(in the rows, 128 means zero)
Each path below is one point turned by a fixed rotation once a step. After each direction that follows a path, write how fast that rotation turns it, in degrees each step (0 if it stays still).
Each turn is a multiple of 5 degrees from 10 to 175, or 0.
Each row of a path follows its step; steps can be skipped.
Rotation 1:
step 0: [123 128 122 129 127 125 139 130 134 142 135 125 127 133 133 125 136 125
 123 113 132 131 131 120 131 122 131 120 130 135 127 129 127 135 127 125
 131 137 121 131 130 130 132 125 130 130 134 132 129 126]
step 1: [129 126 128 134 123 137 125 126 130 127 137 125 132 130 129 134 134 129
 132 124 135 127 128 120 121 127 140 124 136 120 134 130 135 132 126 121
 131 127 136 136 115 124 129 120 136 133 126 126 124 130]
step 4: [124 136 126 124 121 136 139 132 129 137 132 132 136 127 138 134 134 120
 127 130 136 117 131 125 128 122 126 126 129 133 133 125 127 128 128 130
 116 124 120 129 133 135 127 129 131 136 124 125 125 126]
step 5: [118 124 135 135 125 134 138 121 125 136 134 128 133 123 126 132 122 121
 133 125 134 128 114 125 134 124 134 127 135 121 123 130 124 129 127 125
 131 129 134 129 126 130 127 127 135 133 132 140 130 130]
step 7: [122 136 136 127 123 128 128 136 128 121 133 123 122 129 126 123 132 125
 125 128 124 128 136 120 123 121 134 122 137 131 121 124 140 128 130 126
 130 129 121 133 133 121 128 120 130 128 134 133 116 127]
step 8: [122 121 131 126 119 131 141 132 116 128 130 120 127 130 125 125 137 127
 129 126 135 124 133 129 120 133 123 127 138 132 131 129 131 127 130 123
 127 124 130 131 125 130 125 131 126 142 125 117 127 131]
step 9: [118 131 125 131 130 124 135 123 125 129 133 131 131 121 130 131 121 129
 134 127 142 124 133 129 132 135 136 128 126 139 128 123 130 128 130 124
 123 131 128 119 117 129 128 132 135 135 138 134 126 124]
step 10: [117 128 132 125 123 132 130 133 134 130 133 129 131 129 126 137 131 131
 138 130 134 132 130 131 132 110 131 130 127 124 139 123 131 131 136 130
 126 133 133 120 128 127 120 120 126 125 127 132 132 124]
step 11: [131 139 135 126 122 130 135 126 130 127 121 131 128 134 124 127 127 118
 121 132 128 115 125 129 131 114 134 128 133 128 125 131 136 125 133 125
 134 120 125 128 123 132 129 119 124 135 128 134 128 126]
step 13: [122 126 124 140 130 128 138 129 128 128 131 119 123 125 131 120 134 129
 129 124 134 128 120 130 122 128 135 119 132 140 130 114 133 127 130 128
 124 130 127 128 130 134 130 124 129 125 134 123 130 119]
[128 128 124 130 127 124 127 128 128 126 128 127 126 128 127 130 130 130
 128 126 127 128 131 128 128 129 126 128 130 128 127 125 129 127 128 125
 128 130 130 128 126 126 127 129 129 130 128 127 126 129]
55
[127 129 132 130 125 126 126 131 130 127 127 131 126 129 128 127 127 129
 127 128 128 128 130 129 129 127 129 127 128 128 127 127 125 129 129 129
 127 128 129 126 129 125 129 128 126 128 127 127 130 126]
95
